Named moves come first, each a turn or a mirror and shown by rows before and after it. Which of them, in which order, take the first row of each pair that follows to the second? Write the first one first, as in the answered first pair.
sed (before |-> after):
[-14 -14  26 -22 -19   9  16  -8  29  -7  -2 -20 -10 -16   8   2 -13 -15
   6 -22 -13] |-> [  0 -11  31 -13 -17  22  -8   7  27   7 -14   1  10 -26   2 -19  11 -25
 -10 -14   8]
[ 15 -22 -18   4   8 -13   4 -12 -14 -21  24 -12   9  46 -18  19 -16  22
   2   7  10] |-> [ 27 -20 -15  15  13   0 -20  -2 -14  -6  12   7  29  37 -21  -1   7  12
 -15  12  30]
[ -1   7  -1  13  15   2   2  -1 -29   8   2  15  -2   7 -11 -10   1  -6
  -3  10  -4] |-> [ -4   7  -3   7  14  -5  12  -5 -28   2   9   8 -10  11  -9  -2  -8  -1
   6   5 -12]
[  1  -9 -13  -4   3  -5  -1  -1  -3   3   4 -11  -2  13   4   7  14   7
 -12  -3  -2] |-> [  1  -6 -12  -1   4  -2  -5  -2  -2   6   1  -9   1  13   0   4  14   6
 -13  -1   0]
dod (before |-> after):
[ 17 -23  13   4   5  -4 -10   1  -7 -22   7  -2  13  31 -29  -8  10  19
   3  -6  10] |-> [ 10 -18 -10   6  11 -11   1  -5 -19 -26  13  -5   6  35 -23   3   5  20
   6   2  10]
[-14  13  -8 -11   6   2   0   5   6  -2   6  -5 -13  -1  15  12 -26   2
   6  -7  -1] |-> [-17  11   2 -15   0   8  -4   7  18   2   8  -7  -7  -8  12   6 -20  -4
   7 -15  -2]
[ -5  -9  14   1   7   7  12 -11  -3  -3  18  -2   6  11  -8  10  -3   7
  11 -20  -2] |-> [  4 -12  21   1   7   6   6  -9  -1  -2  12  -1   5  15  -9   8  -1   8
  10 -18  -3]
pes (before |-> after):
[  3  -5   2  -4   5  20  -2  -8   2   1  -1  20  22   5   5 -23  32   1
   0  -8   5] |-> [  7   8  11  -8   6  16 -11   2  12   7 -15  24   1 -12  13 -24  20  -2
   3  -6  -6]
[  2  -6   0 -10  -3 -20   6 -12   2 -19   3 -15 -23  20   4  11 -23  26
  17  -9 -29] |-> [  5 -20   1  -4  -7 -16   3 -14  -1 -25   6 -18  -7  33  -6  11 -12  28
  11  -9 -20]
[-13   1   2  -4   7  -4  21  -7  -7   3  15   6 -16   4   0   7   3   1
  -7  -2   3] |-> [ 10 -11  16   7  -2  -1  -5   0   3  -7   8   0  -7  10 -15   2   8   2
 -19  -1   9]
[  6   7 -14   3  19 -17   1  -7 -10   0  -4   6 -10  16  -4   2   4   8
  10   0   7] |-> [ 15   3  -6   4  16 -14 -10   0  -5  -1  -8   6 -13  14 -11  -1   2   7
   6   1   5]
Now pairs of rows:
(2 to 4 moves a pair)
[ -9  18 -23   3   8   2   9  -9 -11  16   0   8  11  -3   1  -2  20 -14
 -10   9  24] |-> [  1   4 -31   7 -13 -10   7  -9  -4 -12   6 -22  11   5 -10  13   6  -6
 -15   7  22]
sed pes dod dod
[ -5  10  20  -9  -1  14  13   0 -18   8  -1  -2 -21 -11   7  -6 -21   5
  -2   4 -13] |-> [-12  10  14  -6  10  18  15  -4 -25  18   2   8  -9 -11   9 -13  -6   1
  -4   8   0]
sed pes pes pes
[  0   7   7  -5  -9   9  -9   9  19   3  -3  -1  -8 -15   1  -3  -1 -15
  -3  -2  -4] |-> [-10  -2  -5  -3  -4  11   3   3   8   4  12  -3  13  -2  -5  -4  15 -15
  -5  -4   9]
sed pes sed
[  3 -24   4  19  -3   8 -14   1  -7  -5  14  -3  13  19 -18   9  11  26
   3 -14  24] |-> [ 19 -17  11  20  -5   3 -33  11   3  -9  -6   1  -9   6 -13   8  -2  26
  -2  -5  12]
dod pes pes pes
[ 15   1  14  13  -6   4 -14  13  14   5 -22 -12 -12 -11   0  -1 -14  -3
 -14  11 -13] |-> [-19  -1  25  -8   9  15  19  -3   6  27   0   0   6  -1   5  -9   5  -3
   9  -6 -11]
pes dod dod pes
[-1  6 -3  3 -3 13 -8  1  4  1 -1  8 12 -9  1 -2 11 -5 -8  3 16] |-> [  0  -6   9  -1 -14   5  -3  -3  13 -17   5 -12   6   0  -4   8  -3   5
   3  -7   1]
dod sed dod pes
[  6 -22  18   0 -17  -3   3   3   3 -28  12 -22  34  23 -18   6  12   6
  -2 -17   6] |-> [ 12  21  22  -8  -9   9 -20  25  12  11 -21  19   4 -28  12 -14  13 -22
  -8  -2  -1]
pes pes sed pes
[-20  -7 -22  -7 -20   0  -2  -1  10   0   4 -10  21 -11  -2  14  -1   2
  -2   2  -6] |-> [ -3 -14  -7  -1 -23   2 -21   4  16  -4  -4  -9  25  -9 -13   9   0   7
  -8   2  -6]
pes pes pes dod
[ 12  -5   2  -5   2 -16   6   0   4 -15  -2 -21 -13  12   2   7 -21   8
  15   3 -12] |-> [ 10  -6   2   4   2   6 -13   9   2   9  -3  -3  24  -1  -5 -16  12 -12
  -8   5  23]
pes dod sed
[ 11 -14   6   2   2 -11   4  -7  -9 -28   1 -16  -6  30  -5  18  -9  18
   7  -1  -6] |-> [-17  -7  -1 -13  -4  -5  24 -13  -2 -14  14 -21   0  15   6  18  -7   5
  15 -11  -5]
pes pes dod
[ -6 -15  10  13   8   4   5 -12 -19  16  -4  15 -10  33  -2  -9 -18  -5
  18  -8 -13] |-> [ -7 -18  18  11   5   8   1  -8 -13  19  -4  11  -5  29  -3 -14 -13 -10
  18 -14 -10]
dod dod dod dod
[-10 -11  -1  -7 -29  18 -10   9  19  -1  10 -47  14 -11   3  14  -6 -12
 -19  -9  -6] |-> [-23  -1 -13  -8 -19  25  -6   6   8  19  15 -30  25 -13  12   7  11 -18
 -24  -5   6]
sed pes sed pes
[-17   9 -12  -3  -1   1  18 -12  -1  -1  15  -6   8   5   8  16   1  -5
   3  -2   3] |-> [ -8  23 -18   0  11   3   4  -4  -5  10   2  11   2  -4  12   8   3 -10
  -5  10   7]
sed pes dod pes
[ -4   6   0 -14 -32   3   0   1  19  -6   0 -23 -14 -43  15   4 -29 -21
   1  -6 -20] |-> [-10  22   4 -15 -10  12  -2   4   7  17  -7  10 -14 -49  25  -9  -9 -29
   2   0 -14]
pes sed dod pes
[ 11   8 -20   3  29   0  -2  -7 -20  -5  13   7  -5  10  -8   6  19   5
   1   9   2] |-> [ -6  -3  10 -17  14   5  11 -10   4  -9  21 -13  -3   4  -8   6  10   3
  21 -18 -10]
dod dod dod sed
[ 14  -9   8   3 -21   9 -14  -3  14   3 -12   5  25  -5 -15  -4   0  -2
 -18   8  -8] |-> [ -7  -8  -8  -2 -13  15   9 -12   0  15   2  10  37  -1 -12  -4   7  -6
 -15   8  -1]
pes sed pes
[ -1  12   1  -3   0  -5 -10  -1  14  -3  -4   4 -19 -22  15   8 -16  -2
   6   4 -14] |-> [-20   2   8 -15  -3   7   7  -9  13   7  13   1   5 -19  14   0   1  -9
  14  -8  -5]
pes pes pes dod
[  9 -12  19   5 -11  -3  -1  -3   4 -24  -5 -15 -10  22  -7  17 -13  18
   8  -4 -20] |-> [ -6 -14   8   2  -9  -2  17 -11   0 -23  11 -19  -1  23  -6  23 -11  15
  11  -8 -11]
pes pes dod
[  4  -8   1  -3 -15  -1  -3   6  16 -12   3 -19   2  -2  -4   6  -6   1
  -3  -7   3] |-> [  2  -2  -6   0  -9   6  -5   9  10   6   2  -4  16  -8  -1  -7  10  -9
 -11  -3  18]
pes sed pes pes
[ -3  10 -11   4   7   8  15  -4   0  15   1  12   6  -4  11  -6  14 -19
  -2  -5   8] |-> [ 15   5 -21  20   8  -1   1   2  -5  -1  -6   6   5  10   1  -2  10  -6
 -16   9   9]
pes dod dod
[ 11 -10   0   2  -8  -7   2  -1   0 -19  -2 -17 -11  18  -9   9  -8  21
  10 -11 -15] |-> [  5   0   4 -11 -11  -6   5   4  10 -11  -7 -16 -22   0  -2   9 -17  12
  12 -15 -23]
pes dod pes pes
[ 18  -1   1  10  -9  -5 -19   9  10  -5 -18  -9 -18 -15   1   0 -14  -5
 -23   9  -6] |-> [-14   5 -32   3   1  -2  16  -6  -9  12   4  -6  -3  -8  11   4  -3 -14
 -19  10   5]
sed dod sed pes
[  5   6 -12 -19   8  10 -11 -20  12 -21  32 -16  -2  19  -7 -15  -4   3
  -4 -10   4] |-> [  5  18 -10 -17  14  17 -26 -12  14  -3  24   2   3   3   0 -29   7  -9
 -14  -4  14]
pes pes sed
[-14   4 -12   2  -5   6  22  15  10 -16   8 -31 -10 -13   0  18  -3  -1
  -8 -12   3] |-> [-13   8   7  -3  -5  18  10  23  20  -2  -1 -17  -7 -26   0   1   8 -13
  -9 -14   7]
sed pes sed dod
[ 27 -15  31  -4  -3  16 -20   4  45  -1  -1   6  11  19   3 -17  -1   3
  -5 -11   7] |-> [  4  18 -25  -1  26  10   3  -5   8  20   4  31 -12  15  33  -8  -1  -3
  -9  20  13]
dod pes sed dod
[  0   1 -17  -8  -7  12 -10  10  14   5 -26  -8   0 -20   6  12 -19  -8
  -3  -3  -9] |-> [ -3 -18 -26  -3  -6  12  -2   3   5  -3  -9 -13  30   2  -8  13  -3  -2
 -10  -2   9]
pes pes pes pes
[ 14  10  10   8 -11  -1 -26  13   3  12  -7  15   6 -19   3  -5  -2 -21
  -7   7 -11] |-> [  6 -22  25   5 -15  -4  -4  -2   5 -10  17  -6  23  14 -14   1   0  -4
  11 -12 -13]
sed pes dod dod
[ -5  -2  -8   0  12  -2   0   1 -19  17  14  11  23   9   8  -9  24   0
 -16  14  30] |-> [ 21 -17   8  11  -4  -5 -20   9  -5  -4   5  -5  23  11  -8  -6  17   9
 -22  11  23]
pes pes sed pes
[-12  -9   3  -8  20   1  16 -10 -18   4  11  10  -1  20   4   5   2   6
  13  -7 -11] |-> [  2   6  14  -2  20   7 -12   5 -10  17  -9  29 -10  -2   9  -9   9  -2
   4   0 -10]
pes pes sed
